One turn sends every row of this set to another row. A few are shown first. Where does it send the rows asked after them?
nel: -.09 .04 .25 .14 .01 -.07 -.13 .07 .13 .09 -.06 -.15
bega: -.14 .20 .17 -.07 -.01 -.02 .14 .17 -.12 -.05 .10 -.08
Rit: -.21 -.04 .19 -.09 .30 -.14 .18 -.02 .02 -.01 .08 -.04
rada: .05 -.04 .11 -.03 -.15 .04 -.04 .19 .16 -.08 .12 .19
vanit: -.20 .21 .19 -.07 -.07 .06 .18 .07 -.05 -.01 .04 -.11
deg: .26 -.01 -.09 .05 -.08 .01 -.15 -.12 -.07 .08 -.17 -.07
pap: -.17 .09 .02 .14 .09 .04 .09 .10 .09 -.06 .23 -.06
ziz: -.09 .11 .04 -.05 .11 -.12 .00 .21 -.04 .02 .17 -.19
Pov: .07 -.02 .02 .10 -.14 .08 .13 -.25 -.10 -.09 -.27 .10
Ditav: -.03 -.26 -.02 .09 .01 -.10 -.20 -.11 -.02 -.19 .22 .13
sopa: .03 -.13 -.13 -.10 .19 .00 .19 -.25 -.10 -.16 -.18 .08
Nit: -.05 -.01 .25 -.01 .18 -.02 .01 -.08 .14 .21 .06 -.13
bup: -.25 -.24 -.07 -.17 .00 .00 -.14 -.06 -.15 -.28 -.08 -.06
Nunup: -.04 -.29 .06 -.08 -.20 -.05 -.02 -.11 -.28 .14 .08 .06
Fol: .09 .10 .00 .04 -.14 .10 .11 -.23 -.07 -.10 -.24 .11
Lizu: .24 .02 -.22 -.08 .09 -.11 .01 -.07 -.12 -.13 .05 .06
Tis: .25 .05 -.11 .00 .01 .05 -.11 -.19 -.03 .11 -.16 -.07
Nud: -.02 -.28 .03 -.04 -.11 .09 -.10 -.20 -.20 .18 .16 -.06
sor: -.19 -.29 -.11 -.03 -.07 -.11 -.13 .01 -.16 -.25 -.03 .06
dakib: .07 -.24 .00 -.05 -.15 -.07 .08 -.08 -.35 -.01 .00 .12
Fis: -.09 -.27 .08 -.11 .03 .26 .01 .02 .15 .15 -.11 -.05
talo: -.22 .01 .19 -.06 .24 -.06 -.02 .01 .18 -.11 -.10 -.13
zos: -.13 .08 -.17 -.04 -.06 .12 -.15 -.19 -.11 .22 .00 .08
bir: -.14 -.02 .21 .03 .23 -.04 -.14 .08 .13 -.04 -.14 -.18
pib: .22 .09 -.22 -.03 .10 -.07 .04 -.11 -.08 -.12 .06 .10
derud: -.04 .19 .11 -.18 -.10 -.02 .06 .18 .09 -.13 .02 .16
Legan: -.08 -.14 .25 -.23 -.21 -.07 -.03 -.18 -.20 -.07 -.04 .08
manos: -.09 -.08 .28 -.04 .28 -.03 .09 -.07 .03 .19 .02 -.11
Gom: -.31 -.01 .19 .15 .00 .08 .22 -.01 .01 .02 -.02 -.07
vere: .02 -.05 -.15 -.09 .21 .05 .13 -.26 -.05 -.15 -.22 .05
Suluf: -.14 -.25 .12 -.22 -.15 -.14 -.06 -.08 -.24 -.08 -.16 .04
lise: -.29 .05 -.24 -.12 .08 .07 -.07 -.17 -.12 -.05 -.06 .12
gogen: -.03 -.40 -.04 .08 -.02 -.11 -.15 -.09 -.10 .01 .12 .10
vime: -.06 -.07 .18 -.18 -.08 .06 .21 .08 .08 -.11 .08 .25
raz: -.16 .09 .06 -.11 -.03 -.04 -.12 -.29 -.04 .06 -.15 .27
ziva: .01 -.25 -.10 .09 -.13 -.06 -.07 .00 -.24 -.23 -.07 .08
Sagez: -.06 -.09 .05 -.27 .19 .16 .08 -.01 .07 .25 -.07 -.07
lezon: -.03 .03 .10 .08 -.04 .08 .16 .04 .18 .00 .16 .28
fala: .08 -.41 -.01 .08 .03 -.05 -.07 -.15 -.18 .00 -.06 .07
nozab: -.17 .06 .11 .24 .02 .08 .15 .09 .00 -.04 .17 -.02
ludi: -.08 .06 -.10 -.05 .11 -.12 -.23 -.21 .02 .02 .06 .26
bapad: -.14 -.11 -.07 -.05 .17 .18 -.11 .09 .21 .04 -.16 -.09
Mafe: .06 -.28 .02 -.16 -.03 -.14 -.12 -.06 -.25 -.10 -.20 .02
zivu: -.06 -.20 -.04 -.30 .17 .12 -.05 .15 .11 .02 -.05 -.07

manos -> bega
Tis -> Fol
Fis -> vime
Now these:
lise -> ludi
Mafe -> ziva
Legan -> bup
deg -> Pov
pap -> Nit
Rit -> ziz
sor -> gogen
lezon -> Sagez

One turn sends every row of this set to another row. A few are shown first. Where does it send the rows asked after them?
mumo: .16 -.08 -.06 -.03 .13 -.06 .02 -.02 .11 .34 .03 -.14 -.05
tofer: .07 -.02 .02 -.08 .34 .14 -.19 .00 -.25 .09 -.21 -.12 .16
tuzi: .25 -.01 .31 -.25 .08 .23 .00 -.21 -.25 .00 .00 .15 -.08
bira: .03 .08 .23 -.09 .12 -.19 -.15 -.20 -.04 .42 .08 .09 -.21
nipag: .10 .11 .21 .04 -.02 -.10 -.07 -.25 -.09 .47 -.04 -.01 -.23
vubot: .02 -.02 .27 -.14 -.10 .29 .02 -.22 -.23 .00 .10 -.05 -.17
Dabu: .02 .02 -.15 -.03 .06 .05 -.02 -.06 .00 .31 .06 -.26 -.05
fufot: .04 .01 .23 -.20 .02 -.09 .16 -.25 .08 .17 -.10 .20 .10
vazo: -.13 .11 .09 -.10 .07 .29 .17 .15 -.23 .23 .02 .02 -.18
Goto: .02 .05 -.02 .00 .22 .36 .00 .03 -.23 .03 .07 .08 -.26
bisu: -.17 .03 .14 -.07 .20 -.12 .17 .14 -.05 .11 -.11 .18 -.01
Tup: .17 .02 -.02 .08 .09 -.07 -.23 -.01 .01 .17 .09 -.16 .00
bem: .13 -.02 -.11 .09 .17 .27 -.09 -.02 -.19 .08 -.22 -.09 .07
beb: .08 .22 .19 -.19 .06 -.18 -.01 -.10 -.06 .48 -.03 .06 -.06
relif: .16 -.05 -.06 -.08 .14 -.05 -.06 .12 .02 .23 .01 -.22 -.07
botof: -.21 -.01 .04 -.04 .06 -.08 .10 .10 -.06 .05 .16 .14 -.06
tez: -.02 .02 .27 -.27 -.04 .19 .14 -.18 -.27 -.03 -.14 .04 -.17
gozif: .08 .18 .23 -.05 .22 .20 -.18 -.29 -.36 .18 -.24 .16 -.03
sis: .13 .10 .27 -.12 .20 -.03 -.16 -.20 -.37 .19 -.27 .21 -.06
magob: -.10 .08 .24 -.07 -.08 -.13 .19 -.24 -.10 .01 .00 .15 -.08
div: .11 .01 -.03 .00 .15 .25 -.04 -.05 -.31 .08 -.28 -.17 .11
lova: .08 -.11 -.06 .05 .20 .20 -.19 -.17 -.32 .01 -.18 -.12 -.04
gim: -.03 -.10 .30 -.11 .04 -.12 .01 -.23 -.04 -.12 -.04 .11 .00
minel: -.03 .14 .26 -.03 .13 .09 -.13 -.36 -.38 .25 -.23 .14 -.03
Novup: .01 .07 .24 -.13 .25 .11 -.02 -.26 -.35 .40 -.32 .03 -.07
vezop: .10 .12 .28 -.16 .19 -.13 -.07 -.28 -.05 .42 .04 .10 -.13
buf: -.18 .05 -.10 .04 .14 .05 .15 -.02 .10 .20 -.04 .13 -.07
Fav: -.12 -.06 .06 -.24 .10 .26 .05 .15 -.23 .00 .01 .03 -.13

fufot -> buf
vubot -> gim
gozif -> vezop
Now these:
tofer -> Novup
bira -> relif
magob -> botof
beb -> Dabu

